In the data rows, 128 means zero.
The table, row by row:
[160 146 188 177 100  81  89  93 150 144 176 164]
[144 141 194 133 144 160 126 106 104 144 124 112]
[160 149  97 107 144 160 158 123 120 112  91  92]
[144 136 220 161  79  65  70 120 121  97 158 157]
[128  89 115  97 141 128 130 187 171 144 150 146]
[128  65 101 114 112 128 105 114 130 112 105 116]
[144  89  72  92 211 176 162  97 168 144 103 107]
[128 165 182 216 103 176 131  88 179 175 188 168]
[160 158 151 145 127 128  92 103 102  97 130 111]
[144 117 107  97  88 128 148 118 119 128 161 147]
[144 151 125 167 140 144 116 133 111 160 140 133]
[160 154 126 112 143 128 104 172 184 175 203 224]
[144  96 107 134 145 128  94 195 107 144 133 120]
[ 65 135 111 110 118  96 121  93 130 112  82  94]
[144 141 100  96 180 160 143  85 147 112  88 108]
[160 139 166 177 138 128 173 148 128 175 155 145]
[160 149 123 108  74 112  81 148 123 112 118 121]
[ 97 161 133 115  81 128 102 129  76  81  94 100]
[128  82 103  95 127 112 129 142 140 128 129 109]
[ 65 146 143 122 119 144 109 105 113  81  89  98]
[ 97 148  88 115 160 144 185 133 167 128 137 124]
[144 100 101 134 135 112 118 186 122 175 161 210]
[160 135 211 173  66  81  62 112 139 128 162 151]
[175 138 107  93 158 144 131 174 169 144 143 153]
[113  16  97 116 151 160 158 122 102  97 113 125]
[144 144 137 182 121 112 133 149 220 207 228 237]
[ 81 150 152 113  93 128 135 119  80  81 104  89]
[160 155  96 131  82 112 104 137  84  65 127 121]
[ 65 131 153 113  99  81 105 119 100  81  93 100]
[128  75  99 112 110 112 145 124 131  97 106 115]
[113  45 108 117 125 112 122 122  59  81  88 131]
[144 140 157 180 125  96 126 163 132 175 149 142]
[ 81 154 115 118 159 128 160 112 171 128 122 124]
[160 162 145 112  81 112 144 142 103  81 155 128]
[175 143 171 178 120  96 125  81 151 160 177 153]
[144 133 167 199  75  33  29 163 164 160 147 195]
[113  72 109 118  76 128 125  75 161 128 123 110]
[113  61 106 124  74 144 118  84 172 128 132 132]
[ 65  70 106 119 174 160 144 146 137 144 117 116]
[144 111 104  95 147 128 141 185 165 144 153 150]
[160 160 125 107 138 128 117 182 188 175 204 216]
[128 149 155 220 115 176 130 101 185 175 178 164]
[144 140 151 113 181 160 128  94 107 128 116 104]
[160 142  95 138  84 112 114 131  93  81 111 113]
[ 50 135 100 109 151 160 128 107 131 144 108 154]
[144 146 163 139 158 112 122  88 102 112 109  97]
[ 97 150 138 113  92  65 109 108 102  81  98  88]
[160 122 183 123 108  96 102 130 115  81 144 131]
[144 150 149 125 165 160 140 106 115 144 101  99]
[ 97 152 116 105  78 128 100 135  64  97 133 130]
[ 65 145 145 116 147 160 124  89 142 128 110  94]
[ 97  64  91 113 155 128 136  84  98  81 121 107]
[144  96 116 132 114 112 110 186 120 160 152 199]
[144 158 165 134 163 160 124 141 107 144 128 102]
[113  97  89 104 156 128 143 162 114 112 109 117]
[ 34 121  96 125 158 160 143  90 115  97  89 106]
[160 155 108 111  90 112  98 141 186 160 182 196]
[144 145 174 151 151 128 111  91 105 112 132 114]
[144  72 103  99 130 160 116 150 106 144 110  98]
[144 156 201 149 119  65  85 144 129 112 119 127]
[160 133  98 123 138 128  93 188 105 160 119 114]
[ 50  84  99 100 168 144 132  94 128 128 107 143]
[ 65 139 109 108 133 144 156 196 125  97  74  85]
[160 104 100 113 133 112  72 191  95 144 125 111]
[144 132 191 203  69  17  32 156 158 160 130 191]
[ 81 163 106 113 102 144 181 143 103  97 101  90]
[144 141 140 213 125 192 164 113 175 160 169 160]
[144  91 115 105 109 128  94 169 106 144 117 104]
[ 97 133 138 111 198 160 141 163 148 128  99 128]
[128  89  64  93 172 160 142 105 174 144 123 110]
[160 153 111 121 146 112 211 197 202 160 195 161]
[128 129  88 115 120 128 191 178 179 175 163 188]
[ 65 156 158 113 130 128 119  98 125 112  78  93]
[160 142 129 118 110  65  96 125 110  81 124 118]
[160 141 160 182 119 128 151 144 126 175 154 143]
[144 147 181 156 138 112  77 102 118  97 156 136]
[144 106  97  93 191 176 134  96 170 128 109  96]
[128 143 138 135 132 112 126  88 104 144 124 111]
[ 97   0 107 124 153 144 152 121  81  81  96 116]
[144 123 113  95 180 160 168 138 129 128 106 140]
[128 160 190 221 118 176 135  89 167 175 179 164]
[144  97 109 111 105 144 141  98 122 128 119 137]
[144 136 192 209 115 160 148 127 151 175 179 168]
[144 148 157 135 152 128 141 145 102 160 120 109]
[ 97 157 168 151 113 112 161 140 180 191 197 196]
[128 140 118 120  95  96 108 122  92  81  94  98]
[113  32  91 109 112  96 165 130  58  81 110 137]
[128 150 116 114  82 112 123 127 104 112  84 112]
[128  88  88  94  95 112 142 123 126 144 174 137]
[113 129 139 119  78  81 100 138  66  81 116 113]
[128  57 107 100 142 128 106 180 152 144 140 135]
[ 65 149 113 119 119  96 108 116  75  81 131 123]
[113  78 107 123 136 144 103  93 137 128 108 120]
[ 97 144 132 125  93  81 119 135 102  81 101  85]
[128  95 109 104 114 160 121 135 119 128 106  95]
[144 146 199 214 111 176 137 123 164 160 187 162]
[ 81 142 108 116 125 128 115 112  68  81 102  96]
[144 140 115 107 187 160 137 141 138 128 100  92]
[113  35 102 104 159 144 116 165 111 112 113 122]
[144 101 108  96 148 176 127 117 121 112 125 125]
[160 163 177 149 133  96 124  80 129 144 136 132]
[160 133 103 115 144 112 211 194 186 144 175 154]
[128 128 105 110 174 160 183 161 126 144 123 163]
[160 159 198 132 116 112  74 118 115  97 139 129]
[144 134 179 198  90  65  52 151 144 144 164 192]
[ 81 150 159 118  93 160 162 122  99  81  97  97]
[160 136 183 147 140 144 141 131 116 128 139 119]
Each row belongs to one hidden group. There are 6 groups. Groups can overlap: rows of different groups may look alike.
More rows, each followed by its group:
[175 162 156 142 106  81  83 112 107  97 131 122] --> A
[160 152 104 104 164 144 157 178 144 144 128 143] --> B
[144 159 141 107  75  81 102 130 123  97 102 112] --> C
[175 141 130 132 139 112 213 217 201 175 195 182] --> D
[144 157 132 177 131 112  90 145 119 175 152 130] --> E
[144 149 162 200 104 112 116 113 166 160 180 172] --> D
[128 135 113 105  66  96 128 154  57  81 137 134] --> F
[144 158 193 163 138  96  89 101 117 128 160 143] --> A
[128 133 105 101 191 176 143 105 161 128  95  95] --> B
[128 147 130 110  39  17  76 140  66  65 110 118] --> F
[160 119 102 104  86  81  80 141  62  97 113 159] --> F
[144 143 169 122 147 144 139  93 100 128 106 103] --> A
[144  96  91  92 136 112 119 122 149 128 112 105] --> A
[113 147 131 110  76 112  86 132  94  97  86 108] --> F
[ 50 166 134 116 141 176 134  93 132  97  78 100] --> F
[128  21  99 103 158 128 108 159 113 128 121 115] --> E
[144  73  96  92 166 144 142 111 178 144 129 117] --> B
[ 50 142 161 113 152 176 144  87 134 128 102  90] --> F
[144 105  99  95 137 176 132 108 125 128 119 112] --> A
[128 134 103  92 127 144 135 121 146 128 118  98] --> A
[144 101 110 110 163 160 199 158 116 144 119 168] --> C
[128 160 191 204 119 176 140 113 159 160 173 162] --> D
[160 153 169 132 157 128 118 101 101 128 110 106] --> A
[ 65 153 146 113 163 144 125  71 143 144 101 106] --> F
[160 122 104  88 136 144 122 196 171 144 156 152] --> D
[ 50 146 131 119 133 144 152  86 145  97  78  85] --> F
[ 97  94 107 124  51 112  98  97 148 128  88  81] --> C
[128 142 134 169 130  96 141 176 213 207 222 237] --> E
[144 100 100  95 165 160 135  82 132 128 103 131] --> A
[ 97 100 112 120  80 112 100 100 147 112  83  94] --> C
[144 161 144 155 131 144 108 137 108 144 143 114] --> A
[160 132 106 103 149 144 117 184 162 144 146 151] --> D
[160 157 130 119 167 160 151 116 109 144 123 103] --> A
[144 158 128  99 175 160 174 154 125 128 105 147] --> C
[144 158 106 100 163 144 128 104 161 128  97 100] --> A
[128 125 109 113  97 112 157 140  54  97 125 133] --> F
[160 140 158 180 116  96 104  90 156 160 168 153] --> D
[144 101 108 109 116 128 102 180 104 144 116 107] --> B
[160 143 107 149 145 128 225 212 114 144 144 128] --> A
[144  88 121 130 164 160 211 180 120 160 152 181] --> C
[144 146 159 204 101  65  59 146 158 144 154 187] --> F
[144 146 184 163 141  96  90 113 122 112 148 138] --> A
[144 147 173 204 121 128 158  99 157 160 173 157] --> D
[128 151 131 148 142 128 123 124 107 144 128 116] --> E
[144 131 111 135 136 128 104 141  99 160 118 109] --> A
[128  58 105 124  81 128  94 103 174 144 155 148] --> E
[144 151 121 173 139 112 104 137 111 160 152 131] --> E
[128 115  89  89 169 128 121 116 154 128 111 101] --> A
[160 133 172 157 133 112 122 116 122 175 137 135] --> A
[144 146 103  96 159 160 134  86 136 128  99 100] --> A
[160 149 125 106 102 112  89 126 110  81 126 115] --> F
[144 134 110 127 147 128 105 129 100 144 117 107] --> A
[160 149 162 176 127 112 163 153 125 175 162 141] --> B
[ 81 142 136 113  97 144 165 118  90  81 100  88] --> F
[144 154 182 197 121 160 140  99 146 160 175 166] --> D
[128  99  83 104  68 112 116 139  73  81 154 136] --> F
[128 129 115  90 162 160 137 108 161 128 101 103] --> A
[144 150 111 105  84 112 109 172  61  81 144 140] --> F
[ 65 114 110 115 135 144 140  92 141 112  84  80] --> F
[144  91 105 105 118 160 134  86 137 112  91 122] --> A
[144 115  84  93 108 128 126 103 119 128 169 152] --> C
[ 65  83 106 117 169 144 157  93 108  97 108 114] --> E
[113 137 140 117  75  33  98 135  72  81 119 110] --> F
[144 112 112 121 152  96 111 182 126 160 144 190] --> A
[160 147 143 179 111 128 132  67 154 175 165 156] --> E
[175 148 126 109  84 112 113 132  95  81 149 140] --> F
[ 97 163 170 152 110  96 170 146 186 207 204 208] --> E
[113 143 105 118 132 160 154 120 116 112  94  96] --> F
[144  93  66  97 191 176 136 104 164 144 103 107] --> B
[128 116 100  91 124 160 135  93 145 128 107  93] --> B
[ 97 121 110 118  92  65  97 105 132 112  77  96] --> C
[160 124 103 132 116 128 138 132 119  81  91 101] --> A
[128 128 185 130 119 176 140  84 143 191 176 152] --> D
[144 157 125 135 152 112 207 163 104 144 127 114] --> E
[ 65  59 104 116 168 144 130 103 114  97 104 109] --> E
[128 146 101  93 191 176 145  89 159 128  95  99] --> F
[144 134  96 109 166 160 160 140 121 112  88  90] --> A
[128  92 116 120 145 160 212 173 130 144 135 166] --> C
[ 81 142 153 116  99 144 169 113  98  81  90  97] --> F
[160 106  92 134 143 128 138 195 118 175 152 189] --> C
[128 135 177 219 118 176 154 110 177 191 188 168] --> D
[175 123 108 191 106  96 185 167 155 175 180 155] --> B
[144 142 112  99 100 112  96 144  93  81 119  99] --> F
[128 142 132 137 157 160 126 117 104 160 132 117] --> A
[ 97 153 108  99 168 128 132  84 138  97 116 130] --> F
[ 65 147  97 116 130 128 155 110  92  81 103  95] --> F
[128 128 114  89 149 128 133 137 144 128 116  98] --> A
[144 147 121 109  87  81  92 127 136 112 115 112] --> C
[160 143 195 172 130 128 117 128 142 175 159 142] --> E
[160 108  99 131 142 112 106 191 103 160 131 123] --> B
[144 159 190 153 115  96  80 141 150 112 119 133] --> A
[113 155 118 114  87  49  80 105 116 112  85  95] --> C
[128 121 104 103 153 176 140 102 132 128 118 112] --> A
[ 50 112 110 123 172 144 168 141 148 112 103 116] --> E
[ 50 154 109 117 142 160 143  92 137  97  77  82] --> F
[113 167 101  95 180 160 128  85 142  97 116 126] --> F
[113 138 129 130  81 112 115 141  72  81 129 111] --> F
[ 50 136 128 120 150 112 134  90 140 112  72 102] --> F
[ 81 148 126 114 108 160 145 116 118  97  85  85] --> F
[128 150 111 124 145 144 138 115 131 128  85  84] --> A
[160 144 172 184 129 112 151 148 154 175 186 156] --> B
